Each row has a name. Each question is about the rows just above it.

z990: [183 161 118 114 116  95  98 101]
z972: [ 69 114 105 117 122 188 136 176]
z457: [118 127 106  96 134 117 160  88]
z309: [182 161 118 114 116  96  98 101]
z230: [ 92  51 122 152  98 113  84 138]
z996: [114 117 100 103 120 135 155 128]
z933: [112  86 131 152  97 113  84  93]
After [ 97 113  84], its row goes on with -> [93]
After [114 116  95], its row goes on with -> [ 98 101]
The rest of the row after [182 161 118]: -> [114 116  96  98 101]
The rest of the row after [161 118 114 116  95]: -> [ 98 101]
The rest of the row after [152  98]: -> [113  84 138]

z69: [137  77 106  99 108 164]
z98: [138  77 201  76 189 147]
z330: [ 76 120 113 199 165 185]
z80: [108 105  99 133  69  94]
z642: [141 136 107 178 157 205]
z843: [176 154 119  76 189 106]
z450: [138  77 200 147  77  94]
z409: [135 120 113 199 165 184]
After [ 77 201  76 189], its row goes on with -> [147]
After [201  76], its row goes on with -> [189 147]
After [138  77 201  76 189], its row goes on with -> [147]
After [108 105  99 133  69], its row goes on with -> [94]
After [138  77 200], its row goes on with -> [147  77  94]

z911: [129 115 151 162 108 158 145 128 144 141 155 135 101 125  72  88 135 160
 132 161 137 116 143 165 121 124 111 127 131 169 135 103 102  85 139 138
 100 116]
z919: [129 115 151 162 108 158 145 128 145 141 155 134 101 125  72 175 135 160
 132 161 137 151 143 165 121 124 111 127 130 169 135 103 102  85 139 138
 100 147]
z2: [126 121 133 137 162 137 135 121 134 130 141 135 118 129 115 117 132 136
 131 136 128 121 129 136 123 127 123 129 129 145 128 115 123 113 130 130
 117 122]
Go on from [131 169 135 103 102] to the end of its row. -> [ 85 139 138 100 116]
After [145 141 155 134 101], its row goes on with -> [125  72 175 135 160 132 161 137 151 143 165 121 124 111 127 130 169 135
 103 102  85 139 138 100 147]
The rest of the row after [145 141 155]: -> [134 101 125  72 175 135 160 132 161 137 151 143 165 121 124 111 127 130
 169 135 103 102  85 139 138 100 147]

z277: [115 175 151 154 108  96 198 114 140 103 153]
z279: [111  88 155 161 108  96 199 144  91 114  98]
z192: [140 146  96 138  76 123 183 132 142 122 109]
z721: [ 90 176 151 205  98 152 140  92 188  82 136]
z347: [ 68 103  83 123  86 109 138 130 111 104 148]
z984: [104  63 128  71 150 117 163  55 117 100 149]
z863: [ 68 103  83 123  86 109 138 130 111 122 148]
z332: [111  88 155 162  99 104 135 125 125  73 121]
z831: [ 66 196 137 188  47 123 197 114 146 183  82]
After [108  96 199], its row goes on with -> [144  91 114  98]
After [138 130 111 122], its row goes on with -> [148]
The rest of the row after [ 47 123]: -> [197 114 146 183  82]
After [ 55 117], its row goes on with -> [100 149]
After [111  88 155 162], its row goes on with -> [ 99 104 135 125 125  73 121]
After [176 151], its row goes on with -> [205  98 152 140  92 188  82 136]

z482: [ 88 100  84  84]
z761: [ 88 100  83 148]
z992: [171 121 131 150]
z163: [186 123 109 129]
z123: [186 122 118 123]
z967: [186 122 119  83]
z587: [88 99 96 69]
z478: [147 143 146 127]
Go on from [143 146] to the end of its row. -> [127]
Go on from [ 88 100  84] to the end of its row. -> [84]
The rest of the row after [88 99]: -> [96 69]
The rest of the row after [ 88 100  83]: -> [148]
The rest of the row after [186 122 119]: -> [83]

z120: [135 135 124 201 158 135]
z365: [126 135 124 201 158 120]
z426: [125 135 124 201 158 135]
Go on from [125 135 124 201 158] to the end of its row. -> [135]
After [135 135 124 201], its row goes on with -> [158 135]

z171: [195  66  68 143  51 202  65 165 174 100  67 145 162  82 131  58  70 195
 116 105  67 102  73  59 171  81 132  76]
z953: [185 138 108 129  68 192 176 160 189  69 118 138  56 201 204 135 153 176
 177  89 126  83  97  88  60 204 184 145]
z726: [176 155  78  55  86  88 137  91  63  83 154  95 124  81 152 160 131 129
 133 166  62 127  87  82 168 128  58 186]
z41: [ 73 107  61 176 137 146  91  75 199  58 137 109  89 143 144  55 136  85
  91 145 161 195  86  60  67 160  58  85]
z937: [102 178 189 135 168 114 116  97  81 134  96 176 103 135 130  89 189  88
 190  76 158  85 205 139  70  85 101  97]
z32: [ 60  90 120 152  83 117  64 133 145  73  58 151 187 129 138 160 110 163
 102  65 138 191 157  98  54 122  82 134]
z449: [181 107 171 180 169  98  66  94 111  68  59 135 190 204 120 157 185 191
 160  65  69  84 107  93  81 123 132 188]
z364: [153 154 108 179 173 100 190  82  92 100 176  94 141 138  63 169 202 185
  63 158 152 118  78 132 101 177  52 146]
z617: [150 180 133 125 172 112 197  92 178 192 172 141 103 102 155  79 119 134
 146  79  71 116 137  80 120 128  59 127]
z792: [ 81  99 190  71  82  86  55 129  99  95 125 188 205 152 190  76 136  69
  75  67  69 129 184  58  66 150  95  96]
z610: [158 167 195 111 132 196  77 163 129 117 193 188 187 142 144 160 111  90
  83  66  62  56  93  69 163 142  96  56]
After [128  58], its row goes on with -> [186]
Go on from [ 58 151 187] to the end of its row. -> [129 138 160 110 163 102  65 138 191 157  98  54 122  82 134]
Go on from [187 129 138 160 110] to the end of its row. -> [163 102  65 138 191 157  98  54 122  82 134]
After [143 144], its row goes on with -> [ 55 136  85  91 145 161 195  86  60  67 160  58  85]
The rest of the row after [120 128  59]: -> [127]

z989: [194 112 151 134 128 164 177 148 163 161 135 124 150 144 173]
z826: [119 147 111 178 120 143 173 146 142 166 125  97 135 109 119]
z344: [108 132 144 178 119 136 173 168  91 189  96 136 104 125 147]
z288: [167 147 212 119 152 143 172 172 145 112 138 101 150 143 148]
z874: [123 157  92 171 106 131 139 172 109  92 135 123 150 144 173]
The rest of the row after [178 119]: -> [136 173 168  91 189  96 136 104 125 147]
Go on from [143 172] to the end of its row. -> [172 145 112 138 101 150 143 148]
Go on from [106 131 139 172 109] to the end of its row. -> [ 92 135 123 150 144 173]

z574: [167 169 129 108 149 158  84 131 151 131 138 141 185 216 127 123 115 138
 112 130 100 148  98  92 130 148  81 104 131 135 169 202]
z298: [118 143 121 122 209 115 145  90  96 119 178 119 157 124 133 152  91 125
  81  72 153 173 104 159 133 147 168 116 138 140 142 133]
z105: [155 145 140 158 153 153  88 100 111 153 115 143 126  48 133 108 157  77
 131 103 189 104 153  63 133 148 138 108 127 109 185 164]
z48: [147 148 163 136 161 127 115 123  89 147 135 166 121  51 149 109 130  80
 124 203 154 101  97  92 130 129 108 129 145 151 173 152]
z732: [173 149 176 146 162 166 103  63 153  96 123 116 121 136 123 166  85 114
 111 103 189 105 153  63 134 148 170 134 132 150 148 130]
The rest of the row after [155 145]: -> [140 158 153 153  88 100 111 153 115 143 126  48 133 108 157  77 131 103
 189 104 153  63 133 148 138 108 127 109 185 164]
After [178 119 157], its row goes on with -> [124 133 152  91 125  81  72 153 173 104 159 133 147 168 116 138 140 142
 133]
The rest of the row after [ 97  92 130]: -> [129 108 129 145 151 173 152]
After [133 148], its row goes on with -> [138 108 127 109 185 164]
After [103 189 105 153  63], its row goes on with -> [134 148 170 134 132 150 148 130]

z175: [125 144  95 104 108 167 144 156 106]
z712: [125 144  95 103 108 167 144 156 132]
z424: [107 149 168 157 161 153 130 125 159]
z65: [125 139  95 104 108 167 131 125 115]
z273: [107 149 168 104 109 153 124 156 105]
The rest of the row after [109 153 124 156]: -> [105]
After [ 95 104 108 167 144], its row goes on with -> [156 106]
After [ 95 103 108], its row goes on with -> [167 144 156 132]
After [125 139  95 104], its row goes on with -> [108 167 131 125 115]
The rest of the row after [107 149 168 104 109]: -> [153 124 156 105]
After [ 95 104 108 167 131], its row goes on with -> [125 115]
The rest of the row after [130 125]: -> [159]

z673: [127 100  44 134]
z210: [186 100 153 146]
z164: [111  99  43 134]
z103: [ 84  85 153 147]
z912: [111 100 153  99]
The rest of the row after [ 85 153]: -> [147]
Go on from [99 43] to the end of its row. -> [134]
Go on from [111 100 153] to the end of its row. -> [99]
After [127 100  44], its row goes on with -> [134]
Go on from [84 85] to the end of its row. -> [153 147]
After [111 100], its row goes on with -> [153  99]

z679: [161 157 176 143 126]
z835: [170 182 131 102 215]
z986: [193 178 160  68 212]
z756: [164 179 128 135 191]
z118: [156 160 137 108 217]
z379: [155 160 164 106 148]
The rest of the row after [164 179 128]: -> [135 191]
After [155 160], its row goes on with -> [164 106 148]
The rest of the row after [178 160  68]: -> [212]
Go on from [161 157 176 143] to the end of its row. -> [126]

z410: [ 89 144  98 118  86 138  88 157 115 116 154  78 140 146 158 118 116 138
  76 116 107]
z235: [ 91 131 123 137  92 147 121 137 113 122 158 111 146 135 108  89 136 146
  98 131 102]
z339: [132 104 137  83 141  76 113 130 169 136  72 153  94 133 110  89  88 127
 132 165 185]
z348: [123 148 108 130 122 189 146 104  68 106 165  92 136 117 125 165 151 183
 137  64  76]
z42: [145 144  81 143 166  98  99  83 138 172  95  98 101  70 109  89  88 122
 157 108  98]
z221: [132 104 137  83 141  76 113 130 169 136  72 153  94 133 110  89  88  62
 132 165 185]
The rest of the row after [116 138  76]: -> [116 107]
The rest of the row after [109  89]: -> [ 88 122 157 108  98]
After [ 62 132], its row goes on with -> [165 185]

z583: [155  91 142 190 161 120 135  91 120 151 116 115 112 137 126 120 101 143
 111 155  62 186]
z737: [ 92 140 103  92 115 145 104 180 119 119 128 155 146 109 128 156 170 100
 164  94 161  96]
z135: [ 88 155  99 124  96 153 107 157  82 158  89 163 156  92  91 156 155  98
 189  92 127 126]
z329: [151 126 149 124 134 118 149 108 158 115 153 103 113 150 146  98 111 149
  89 147 135 123]
z818: [ 96 147 106 118 106 146 109 159  93 144 102 156 150  99 105 154 156 103
 177  99 135 120]
z35: [ 91 140 103 159 111 118 156  91 106 154 104 108 119 129 104  98  97 154
 109 153 101 156]
z77: [100  84  90 146 161 146  80 150 115 130 124 163 150 106 138 186 150  89
 162 102 113 145]
z997: [154 111 145 187 141 120 141  86 105 162 103 114 122 125 110 114  97 146
 113 156  66 183]
z725: [ 87 128  88 155 120 159  96 152  59 169  78 178 171  65  89 172 154  88
 194  89  96 155]
z591: [156 184 169 114  80 113 186 104 122 141 115  98 113 137 102  73 105 170
 103 155 134 115]
z852: [129 111 126  91 147 124 121 139 174  90 167 124 121 147 163 131 134 126
 119 127 162  93]
The rest of the row after [ 92 140 103]: -> [ 92 115 145 104 180 119 119 128 155 146 109 128 156 170 100 164  94 161
  96]
After [113 137], its row goes on with -> [102  73 105 170 103 155 134 115]
Go on from [ 96 147] to the end of its row. -> [106 118 106 146 109 159  93 144 102 156 150  99 105 154 156 103 177  99
 135 120]
The rest of the row after [115 153 103]: -> [113 150 146  98 111 149  89 147 135 123]

z286: [135 134 181 143 102 115 130 140  94]
z321: [102 166  86 126 135 104 114 136 106]
z970: [138 154 168 180  72 114 163 152 111]
z51: [138 154 168 180  72  97 110 147 113]
z557: [119  81 198 110 134 142 103 100  70]
z293: [137 154  86 125 130 127 150 140  93]
The rest of the row after [110 147]: -> [113]
After [125 130], its row goes on with -> [127 150 140  93]
Go on from [ 86 125] to the end of its row. -> [130 127 150 140  93]

z301: [150 116 134 148 120 121 128]
z436: [126  99 170 127 116 109 112]
z292: [119 156  92 101 125 138 140]
z523: [134  92 204 148 116 113 111]
z350: [143 110 123 145 125 121 112]
z238: [111 160  82  97 175 182 165]
z430: [143 111  81  93 135 147 147]
The rest of the row after [116 109]: -> [112]
After [143 110], its row goes on with -> [123 145 125 121 112]

z280: [122  86 130  67 175 122 118 130]
z877: [134 178 109 116 146 134 100  87]
z174: [ 95 177 109 132 128  95 174 123]
z10: [120 170 133 153 125 120 199  98]
z443: [151 130 103 147  93 151 103 162]
z675: [143 138 136 143 102 143 119 130]
z722: [117 150 127 135 193 117 154 119]
After [135 193 117], its row goes on with -> [154 119]
Go on from [135 193 117 154] to the end of its row. -> [119]
Go on from [138 136] to the end of its row. -> [143 102 143 119 130]
Go on from [177 109] to the end of its row. -> [132 128  95 174 123]
Go on from [132 128] to the end of its row. -> [ 95 174 123]

z641: [ 97 170 130 160 150  89 152 122 104 141 151 134 135  63  56  80 108 147
 126 111]
z878: [138 159 115 131 167 136 165  83 125 157 135 122 108  67  99 124 138 159
 149 107]
z460: [ 97 170 130 159 150  89 152 122 105 141 151 121 108  67  99 124 138 159
 149 105]
Go on from [104 141] to the end of its row. -> [151 134 135  63  56  80 108 147 126 111]
The rest of the row after [136 165  83 125]: -> [157 135 122 108  67  99 124 138 159 149 107]
After [122 108], its row goes on with -> [ 67  99 124 138 159 149 107]
After [160 150  89], its row goes on with -> [152 122 104 141 151 134 135  63  56  80 108 147 126 111]
After [157 135 122 108], its row goes on with -> [ 67  99 124 138 159 149 107]
After [ 97 170 130 160], its row goes on with -> [150  89 152 122 104 141 151 134 135  63  56  80 108 147 126 111]

z345: [137 116 127 124 129 129 128 145 125 100 128 141 122 143 128 139 127 126
 133 144 130 130 128 126 128 130 125 128 126 119 133 132 126 126 131 129
 137  73]
z821: [140 115 128 118 126 128 128 150 124  84 128 141 123 147 128 138 126 124
 119 144 129 131 128 123 128 131 126 128 127 129 133 128 126 126 132 128
 136  90]
z358: [112 148 129 129 129 128 128 102 125 123 128 123 131 131 128 117 126 139
 106 103 127 123 128 119 128 126 132 128 132 131 124 118 129 130 120 128
 123 144]
z104: [112 148 129 129 129 128 128 102 135 123 128 123 130 131 129 117 126 139
 106 103 127 123 128 119 128 126 129 128 132 131 124 118 129 129 120 128
 123 198]
After [128 127 129 133], its row goes on with -> [128 126 126 132 128 136  90]
Go on from [141 122 143 128 139] to the end of its row. -> [127 126 133 144 130 130 128 126 128 130 125 128 126 119 133 132 126 126
 131 129 137  73]
Go on from [141 123] to the end of its row. -> [147 128 138 126 124 119 144 129 131 128 123 128 131 126 128 127 129 133
 128 126 126 132 128 136  90]
The rest of the row after [141 122 143]: -> [128 139 127 126 133 144 130 130 128 126 128 130 125 128 126 119 133 132
 126 126 131 129 137  73]
The rest of the row after [129 120]: -> [128 123 198]
Go on from [123 131] to the end of its row. -> [131 128 117 126 139 106 103 127 123 128 119 128 126 132 128 132 131 124
 118 129 130 120 128 123 144]

z239: [150 137  84 187 127 133 108 126 134 113 119 120 204 106 102 118 106 102
 126 128 135 122 114 142 155 129 131 145  98  76 150 113 119 145 150 138
 140 182 114 118 182 102 136 167]
z707: [192 148 122 163 135 134 108 134  96 119 163 135 147 105 102  91 159 153
 107 121 113 129 120 128 114 108 137 129 128 150 162 109 119 149  97  39
 145 127  71 163 109 150 144  83]
z140: [192 148 122 163 135 143 190 134  96 119 163 135 147 105 102  91 159 153
 107 121 113 129 120 128 114 108 137 129 128 150 162 109 119 149  97  39
 145 127  71 163 109 150 144  83]
Go on from [102 118 106] to the end of its row. -> [102 126 128 135 122 114 142 155 129 131 145  98  76 150 113 119 145 150
 138 140 182 114 118 182 102 136 167]
Go on from [133 108] to the end of its row. -> [126 134 113 119 120 204 106 102 118 106 102 126 128 135 122 114 142 155
 129 131 145  98  76 150 113 119 145 150 138 140 182 114 118 182 102 136
 167]

z353: [165 110 108  99 179  73 207]
z706: [165 109 108 142  94 200 123]
z366: [165 110 109  99 179  44 193]
z609: [176 110 109  99 180  44 207]
After [ 99 180  44], its row goes on with -> [207]
After [110 108  99], its row goes on with -> [179  73 207]
Go on from [108  99] to the end of its row. -> [179  73 207]
After [110 109  99 180  44], its row goes on with -> [207]
The rest of the row after [165 110 109  99 179]: -> [ 44 193]
Go on from [165 110 108] to the end of its row. -> [ 99 179  73 207]
The rest of the row after [176 110]: -> [109  99 180  44 207]

z333: [125 135 127 145 139 122 130 152 139 117 148 121 125 142]
z746: [132 125 133 144 137 125 131 146 147 118 150 115 153 116]
z499: [143 135 137 113 117 146 138 117 106 149 105 155 106 160]
z665: [113 144 119 155 147 124 114 125 134 134 142 127 141 124]
z486: [114 147 117 145 140 117 123 152 132 118 149 125 106 160]
z844: [110 148 111 135 136 119 107 127 132 134 146 128 131 133]
z816: [139 129 133 115 120 141 122 104 123 151 119 141 153 113]
z382: [158 118 153 124 122 148 157 140 120 131 113 142 118 151]
z151: [162 107 157 128 124 146 153 135 136 129 123 129 158 112]
z432: [101 135 115 189 168  89 124 203 182  71 206  75 145 124]
z898: [156 128 146 100 108 158 144 103  97 150 119 141 153 155]
z497: [113 144 119 156 147 111 128 170 142 105 161 115 107 161]
The rest of the row after [151 119 141 153]: -> [113]
Go on from [113 144 119 156 147] to the end of its row. -> [111 128 170 142 105 161 115 107 161]

z558: [ 42 144 138 115 165]
z502: [ 42 144 138 115 164]
z226: [ 42 144 138 116 165]
Where do [ 42 144 138 115 164] appear? -> z502
Where do [ 42 144 138 115 165] appear? -> z558
After [138 116], its row goes on with -> [165]
Go on from [ 42 144 138 116] to the end of its row. -> [165]

z391: [ 95 142 114 175  99 148 195 163 156 182 123 134  95 100 102 158 126]
z129: [ 95 118  99 147  99 172 117 139 132 168 123 134  95 100 125 158 126]
z630: [ 81 118  99 148  81 148 195 163 156 183 166  98 167 136  67 159  79]
After [148 195 163 156 183], its row goes on with -> [166  98 167 136  67 159  79]
The rest of the row after [ 95 118]: -> [ 99 147  99 172 117 139 132 168 123 134  95 100 125 158 126]
Go on from [118  99 148] to the end of its row. -> [ 81 148 195 163 156 183 166  98 167 136  67 159  79]

z134: [178  76  96  62]
z40: [109 165 156 115]
z343: [123 132  96 100]
z297: [160 114 150 200]
z646: [178  76  97 201]
The rest of the row after [76 96]: -> [62]
Go on from [109 165] to the end of its row. -> [156 115]
After [178  76  97], its row goes on with -> [201]

z388: [ 99 187 116  96  68 126  84 104  93]
z351: [ 99 187 116 163  69 126  85  73 187]
z872: [150  91 149  96  69 126  86  73 126]
The rest of the row after [126  84]: -> [104  93]
After [ 69 126  86], its row goes on with -> [ 73 126]
Go on from [ 69 126  86  73] to the end of its row. -> [126]
After [86 73], its row goes on with -> [126]
After [187 116 163], its row goes on with -> [ 69 126  85  73 187]
Go on from [ 96  69 126] to the end of its row. -> [ 86  73 126]
After [126  85], its row goes on with -> [ 73 187]

